(in the rows, 128 means zero)
The rows of M fall into a few groups, and each row is roughly a mix of its group's hidden directions.
M (148 x 10):
[[189 107 125 133 123 130 126 124 195 155]
 [174 125 145 108 180 155  81 138 129 160]
 [172 140 156  61 152 131 118 108 151 149]
 [159 161 126 126  80  84 103 135  82 148]
 [130 159 101 193 123 160 129 142  84 111]
 [101  97 121 176 138 167  71 141 128 108]
 [192 129 140 167 104 123 133 113  75 133]
 [199 133 166 139 137 115 144 134 167 100]
 [142 171 160 167 136 164 136 127  73 108]
 [108  99 115 120 126  73  90 132 129 187]
 [ 92 102 125 160 120 133  60  93 119 106]
 [ 73  67 152 137 134 106 131 160 149 136]
 [144  88  85  73 131 131  80 120 134 145]
 [191 146 137  69 149 150 135 137 110 141]
 [149  85 127 159 184 128 103 158 168 129]
 [185 151 134 171  91 137 103  89 129 113]
 [130 156 119 102 122  80 125  57 140 145]
 [124 134 161 160 119 129 134  58 160 163]
 [139 109  82 142 143 137 182 179 102 113]
 [158 126 113 137  73 170 124 123  99  76]
 [172 185 153  82 140 110 128 140  98 141]
 [107 181  83 149 177 147 136 129 158 135]
 [159 126  88 166 129  99 130 159  72 150]
 [129 168  96 122 162 171 166 164 158 111]
 [118  93 129  95 112 130  79  66 142 111]
 [158 100 127 131 163 169  61 139 133 143]
 [128 101 118 173 112 119 121 159  55 132]
 [147 187 101 133 158  92 121 116 177 130]
 [140 165  83  91 169 115 117  90 159 143]
 [ 96 144  85  99 150 183 130  96  97 126]
 [101 136 130 166 165 194 116 108 116  98]
 [ 81 109 115  94 158 105 124 129 147 189]
 [109 135 105 168  57  95 158 130 124 129]
 [143 109 121 158  86 127  63 102 121 163]
 [171 141 151  99 152 136 138  89 189 136]
 [192  74 124 149 148 101 153 141 117 117]
 [208 101 148 142 119 140 110 147 128  99]
 [133  73 102 173 153  97 127 119 174 132]
 [161 107 147  87 118 148 168 184 131 101]
 [110 129 121 200 115  99  81 107 128 109]
 [ 74  74 111 123 142 157 165 143 154 120]
 [ 73 171 149 118 100 115 174 141 138 101]
 [166 169 148 160 134 157 115 127  92  77]
 [ 70 145  97 153 123 153 163 109  99  93]
 [131  89 104 180 166  85 129 120 111 160]
 [140 118 139 138 104 107 123 134  54 178]
 [121  88 125 119 156 160 153 102 188 160]
 [ 93  97  84 166 139 157 158 146  89 142]
 [ 63 165 132  96 110 120 147 155  90 125]
 [ 65 120 114 124 139 156 148 191 133 122]
 [ 74 125  87 160 107 153 113 158  87 127]
 [120  54  98 160 128 106 129 142 149 159]
 [114 113 111  63  78 133 144 110 166 125]
 [101 121 177 174 109 146 146  89 160 150]
 [184 143 100 126 184 124  97 140 132 159]
 [131 120 151 105 157 119  65  73 108 137]
 [134 116 127 179 172  92  93 162  99 110]
 [107  95 165 105 170 179 107 142 123  95]
 [187 104 169 103 130 120 174 150 147 135]
 [ 98 178 146 170 136 151 134 182 144 116]
 [180 111 105  59 113 122 103 139 117 128]
 [139 164 126 141 105 134  73  90 124  75]
 [ 91 117 132  93 163 160 146 119 175  85]
 [ 73 113 173 157  86 123 106 122 107 152]
 [100 168 137 187 101  96 106 151 141 106]
 [162 111 140 128  88 145  63 118 152 162]
 [ 74 110 125 147  93  99 174 156 124 157]
 [132 161 179 110 182 140 155 132 149  92]
 [170 146 160 136 144 121 174  75 150 105]
 [151 182 132 108 104 170 123 150 129  75]
 [166 132 114 128 109 115 132  98 104 204]
 [172  97 164 137 167  87  91 132 102 127]
 [129 123 121 133  86 128 150 105 132 209]
 [150  81 129 133 140 126 173 188 115  99]
 [ 74 122 121 147 120  80 116 121  68 136]
 [188 167 124 137 130  88 116 158 117 167]
 [ 85 140 109 131  59 120 138 138  86 113]
 [156 133 128  87 165  84 140 128 138 187]
 [ 75 116 112  66 104 133 103 150 102 129]
 [ 87 112 181  96 104 119 126 116 116  75]
 [104 104 105 141 166  84 123 110 123 190]
 [175  80  93 107 143 141  93  95 104 123]
 [149  77 156 137 153  73 126 156 158 114]
 [115 137 178 119  73 126  86 143 117  89]
 [ 89  83 149 139  98 140 138 142  72  98]
 [125 149  99 131  91 152  92  76  87 107]
 [111 107 113  73 117 157 143 140 144  66]
 [ 59 153 148 110 120 102 174 149 133 134]
 [168 135 181 126 168  96 138  88 110 109]
 [125 157  67 162 120 101 145  89 150 155]
 [ 78 138 102 118  85 117 109 131  73 155]
 [ 96  78 133 111 125 127 127  96  66 100]
 [137 111  74 100 129 173  98 124 150 173]
 [132  91 158 153 107 158  75 166  97 128]
 [127 109 132  65 183 140 128  96 133  97]
 [168 132 165 130 134  76 134  71 112 145]
 [137 155 123 118  75  72 158 146 145  95]
 [158 127 129 123  66 172 174 125 119 104]
 [165 170  95 144 182  96 127 137 113 156]
 [134 117 140 192 163 141 150 149 158  84]
 [103 121 133  91 116 144 164  93 192 151]
 [161 131 121 150  59 142 131  85 138 158]
 [182 115 116 131 145 147  72 173 149 129]
 [138 128  82 182 144 142  75 122 148 153]
 [103 128 137 117  69 116 179 140 151  86]
 [150 141  77  97 152 101 162 133 162  88]
 [134 127  93 189 116 161 110 114  82 156]
 [157 105 105  96  65 117 132 129 177 138]
 [117 124 167 150 170 146  65 144  98 121]
 [187  94 123 132 100 119 116 122  83  87]
 [129 115 110  50  94 141 117 102  99 129]
 [145 105 106 192  78 133 143 130 117  94]
 [148 134 111 162  97 178 133 127  77  89]
 [150 136 117 112 139 121 109 171  53 152]
 [125 161 132  49 144 158 130 117 146 149]
 [122  98 190 126  82  96 107 135 100 146]
 [ 89 117  93 145 154 173 147 138 124  72]
 [134 106 130 129 171 177 167 160  90 155]
 [181 101 121 116 115 154 125 116 161  67]
 [119 142 110 122 111 107  90  85 192 100]
 [188 154 138 109 131 166 147  82 152 144]
 [ 69 107 180 120 118 160 123 117 133  89]
 [ 99 149 107 192  94 151 144 148 146 160]
 [183 180 147 127 136 163 105  98 108 110]
 [159  66  96  94  95 125 108 113 105 114]
 [167 153 150  69 105 144 146 172 115 117]
 [ 86 121 102 198 156 148 125 140 103 121]
 [123 103 125 187 169 155 105  93 163 121]
 [ 90 143 142 102  89  67 129 116 102 157]
 [148  78 122 140 171 106 134 188 110 116]
 [ 97 161 137 137 175 166 106 142  76 144]
 [101  64 130 130 145 121 158  94 163 160]
 [ 86 172 106 119 157 145 144 183 125 157]
 [ 82 148 120 140 108 153 170 162 164  89]
 [145 123 120  99 117 116 135 177  59 157]
 [183  99 110  97  87 124  90 121 124 161]
 [124 121 128 161  88 179 143 137 156 183]
 [151 110  94  99  89  89  88 150  91 141]
 [148 163 118  98  87 155 124 106  68 148]
 [169 138 169  89 169 109 105 110 133 168]
 [ 75 171 141 114 132 108 118 141 119  67]
 [151 113 163  84  71 133 126 140  81 126]
 [ 98 186 159  83 115 126 148 137 152 160]
 [137 137 147  94  94 102 195 162 121 110]
 [119  80 100 111  96 124 109  94  69 135]
 [137 173 171 138 180 129 141 158 103 162]
 [108 141 107 121 104 110  99 165  55 125]
 [105 162 128  86 105 119  67 113 139  91]]
Each list below has one row that fits no group; the rest each fit one group, if only roughly. Name that row.
  * Z55: [163 148 176 146 144 108 129 130 176 176]
  * Z263: [106 152 124 101 168 145 109  99  81 177]
  * Z68: [149  99 141 146 102 183 170 159 108  98]
  * Z297: [116 150 123 141 110 115 117  75 154 196]
  * Z630: [146 114 145 103 131 137  54  96 166 129]
  * Z451: [ 80 186 122 105 138 110 146 161 161 110]
  * Z522: [148 138 149  93 178 174 143 140 128  80]
  * Z140: [164 114 116  77 107 133 162 133  75 158]
  * Z882: [151 117 137 104 137 145 168 116 160  57]
  * Z633: [127 177 123 127 101  99 175 142 184 130]
  * Z125: [135 186 103 179 124 109 148 155 159 148]
  * Z579: [155  95  91 121 158  71 112 147  92 138]
  * Z852: [132 149 149 185 182 137 115 107 123 169]
  * Z39: [ 92 120 119 121 100 162 188 111 170 107]
  * Z845: [123 148 144 102 177 153 194 131 122 155]
 | Z451
  * Z227: [153 113 169 180 115 151 175 107 157 140]
  * Z789: [154 160 150 139  65 133 122 140 127  74]
  * Z309: [172  87 140 139 170 111 126 123 133  69]
  * Z776: [172 150 149 101  93 149 147 165  80 141]
  * Z874: [148 146  83 149 116  88  77 102 163 118]
  * Z673: [128  99 116 121 182  73 131 119 168 156]
  * Z237: [ 89 129 150 185 141  85 142 164 101 121]
  * Z913: [111 121  96 125 145 137 113 128 173 202]
  * Z8: [126 103 153  99  92 131 107 140 157  60]
  * Z556: [129 129  96 100 101 119  78  74  89 132]
  * Z854: [117 146 110  79 172 180 102 131 148 152]
 | Z789
  * Z311: [169 153  96 159 104 113  84 122 160 166]
  * Z842: [123 115 152 111 140 154 181 189 108 101]
  * Z856: [109 115 113 105 136  88  73 103 154 175]
  * Z875: [183 149 100 160 176 133 164 148 138 119]
  * Z56: [163  83 110 139 106 133 140 141  59 115]
  * Z839: [ 93 150  96 114 161 140 158 148  92  76]
  * Z447: [164  90 123 101 133 138  58 122 147 105]
  * Z352: [187 121 101 127 157 114  69 141 111 141]
  * Z142: [ 77 138 122  87 162 181 135 100 130 148]
  * Z537: [108 137 109  91 164 104 128 152 123 197]
  * Z541: [210 164 144 148 128 139 142 110 116 119]
  * Z727: [101 107  95 139 112 130 174 164 133  69]
  * Z479: [129  57 140 127 133  68 108 126 112 131]
  * Z665: [175 181 135 103 165  97 110 156 147 125]
 | Z839
  * Z372: [128 122 150 128 121  69 109 127  58 117]
  * Z91: [ 98 148 148  72 148 101 138 155 167 163]
  * Z982: [103 113 117 152 152 143  97 108 164  61]
  * Z318: [136 133 109 154  78  66 101 119 119 161]
  * Z123: [131 120 114 194 172 106 153 158 116 157]
  * Z597: [182 149 148 107 108  67 104 149 117 119]
  * Z323: [ 91  93 160 147 100  94 149  85 161 141]
  * Z397: [133 109 134 213 156 137 140 147 108 139]
  * Z83: [178 115  74 114 120 121  88 104 156 153]
  * Z865: [113  81 111 130 117 162  77 121 157  83]
 | Z323
  * Z740: [178 168 111 117 126  97 158  81 114 154]
  * Z144: [127 102 107  96 147  68 100 115 113 174]
  * Z84: [136 164 159 100 149 130 153 195 156 128]
  * Z294: [184 107 109 131 148  92 103 102 150  83]
  * Z608: [170 125 196 121  76 118 138 135 119 132]
  * Z996: [163 145 140 100 161 116 121 173  68 116]
  * Z619: [143 160 100 127 125 102  79  64 126 112]
  * Z128: [149 112 158 128 200 111  94 121  95 133]
  * Z345: [172  99 141  74 133 140  74 143 146 121]
  * Z509: [106 124 127  81  74 166 123 148  88 107]
  * Z211: [148 129 140  99 164 190 142  88 150 151]
  * Z599: [105 127 155 102  62 160 133 136  85 145]
  * Z253: [146 193 148  97 130 111  86 121 164 112]
  * Z169: [ 81 109  98 119 114 122 171 127 151  70]
 | Z740
  * Z202: [ 79 158 146 125 110  76 162  98 134 154]
  * Z385: [110 197 148  99 131 108  98  92 115 149]
  * Z534: [168 132  82 105 106 139 116 130  66 102]
  * Z379: [197  71 113 135 114 120 122 142 146 108]
  * Z88: [165 155  84 102 154 131 174 128 164 155]
  * Z567: [158 104 140  94 164 188 170 130 139 130]
  * Z990: [ 77 111 119 166 118 169 168 107 146 159]
  * Z417: [157 176 123 156 130  97 147 139 110 189]
  * Z147: [159 144 106  97 176 112 121  80 123 171]
  * Z234: [172 127 121 154 121 155 124 136  64 171]
  * Z819: [167 101 155 144 153 174  72 129 118 113]
  * Z7: [157 102 145 181 102 157 157 154  96  99]
  * Z30: [130 118  98 175 110 178  96 164  95 131]
 | Z819
  * Z181: [127 176 104 171  90  93 152 151 159 129]
  * Z450: [140 162 175 105 120 137 120 156  68 100]
  * Z246: [ 70 169 126  71 123 143 156 115 131 130]
  * Z206: [135 104  79 142 115 116  77 112 178 102]
  * Z805: [142 101 118 132 165  83 104  96 183 106]
  * Z189: [ 72 137 139 149 118 146 128 123  64 162]
  * Z107: [118  91  82 165 103 129  74 102 125 110]
  * Z894: [126 150  78 173 185 119 142 140 103 142]
  * Z36: [108 157 104  86 138 155 144  98 173 171]
  * Z81: [114  74 127  95 100 128 111 119 119  65]
 | Z189
  * Z426: [143  84 148 145  69 133 116 110  90  92]
  * Z836: [185  76 148 126 108  87 127 106 107 118]
  * Z859: [175 110  93 166 118  92 156 154 129 166]
  * Z793: [139 155 117 120 133  94  79 109 121 195]
  * Z601: [ 91 167 114  87 124 149 114 129 121 191]
  * Z382: [147 170 135 120 191 113 101  94 137 161]
  * Z408: [164 106 152 101  84 134 106 106 134  69]
  * Z991: [172  88 151  70 110 153 105 149 135 125]
  * Z115: [130  83 131  77 134 141 180 157 161 136]
  * Z994: [119 114 126 165  65  97 130  93 168 118]
  * Z480: [143 131 117  70 113  85 129  78 148  99]
  * Z546: [155 177 180 146  96 117  97  95 141 128]
  * Z132: [132 144 123 141 108  52  84 140 104 140]
 | Z859
  * Z421: [149 105 119  96 144 140 153 111 138  51]
  * Z67: [152 193 164 125 137 121 140 119 133 184]
  * Z735: [ 90 106 109 160 107 130 117  81 151 182]
  * Z82: [125 142 148 196 101 125 126 176 106 101]
  * Z927: [132  93 104 134 140 123  82 128  56 118]
  * Z985: [ 69  83 144 130 108 133 131 171 101 155]
  * Z241: [155 106 103 126 130 147  64  81 155 112]
  * Z838: [ 70 136 136 156 195 126 121 148 116 117]
  * Z481: [112 185 128 133 143  68 156 124 102 104]
  * Z492: [137 103  90 105 132  84 130 147 153 190]
  * Z905: [149  96 109 123 180 108 160 165 172 115]
  * Z199: [ 91  93 114 179  95 169 141 159 130 135]
  * Z919: [126 195 170 170 102 155 126 136 130 126]
  * Z134: [147 135 148 104 140 104 190 160  78 137]
  * Z170: [124 177 164 106  87  83 151 104 141 144]
 | Z492
  * Z402: [115 147 138 173  90 153 138  70 159 113]
  * Z669: [100 127 142 163 153 127 145 142  88  61]
  * Z539: [ 81 127 116 150 119 142 104  90  95  70]
  * Z488: [ 85 155 124 161  89  95 140 137 150  79]
  * Z362: [ 79  72 111 135 168 104 135 148 150 150]
  * Z129: [117  91 115 184 100 177 108 141 112 156]
  * Z347: [150 145 175 101  99  80 150 129 170 147]
  * Z988: [ 87 172 143 139 127  97 105  70 152 127]
  * Z978: [154 170 145  91 168 178 128 102 126 152]
  * Z483: [174 117 157 106 116 105 161  90 174 103]
  * Z400: [148  77 104 128 121 118  97 142 138  61]
  * Z342: [110 183 146 113 103 123 119  99 106 187]
  * Z478: [ 88 149 128 115 146 133 170 150 129 197]
  * Z441: [ 98 153 105  85  91 126 138 135 171 175]
 | Z539
  * Z386: [186 128 156 115 160 130 104 186 117 140]
  * Z476: [ 96 129 140  97 122 108 173 107 118  62]
  * Z973: [108  79 136 177 138 158 158 129 170 104]
  * Z684: [137 156 162 104 170 159 105 182 150 144]
  * Z340: [120 142 130 153 200 140  77 142 144 112]
  * Z611: [131 127  88 105 179  79 103 124 169 132]
  * Z764: [165 125 134 195 157 113 122 133 150  83]
  * Z257: [129 113  67 126  82 148  74 127 120 132]
  * Z654: [106 123 169 120 128  88 119 157  90  70]
  * Z95: [ 76 138 180 125 151 144 175 126  97 131]
  * Z204: [104 171 124 109 141 157 119 184 148  83]
 | Z257
  * Z475: [ 92 136 143 154  77 114 149 153 165  83]
  * Z941: [137 137  66 126 171 111 128 148  87 162]
  * Z687: [103 164 119 117  57  93 111 110 114 144]
  * Z643: [ 87 168 101 137 180 129 131 165 162 139]
  * Z834: [177 127 146 179 135 155 167 148 112  93]
  * Z598: [139  73 140 109 138 184  78 119 125 138]
  * Z950: [103 177 174 150 173 118 148 108  99 139]
  * Z351: [105 122 128  72  83  96 154  97 125  94]
  * Z470: [ 94 154  72 142 140 133 111 146  76 157]
  * Z773: [ 85 131  69 145  92 129 116 118 111 172]
  * Z293: [142  93 141 157 103  83 151 137 148  69]
  * Z661: [101 101  84 147 130 126  83 122 121  67]
  * Z615: [127 146 132 153  44 121 155 145 128 111]
  * Z228: [ 91 114 126 124 109 156 125 188 116  73]
  * Z639: [ 77 173  99 121 122 106 175 115 108 154]
 | Z639
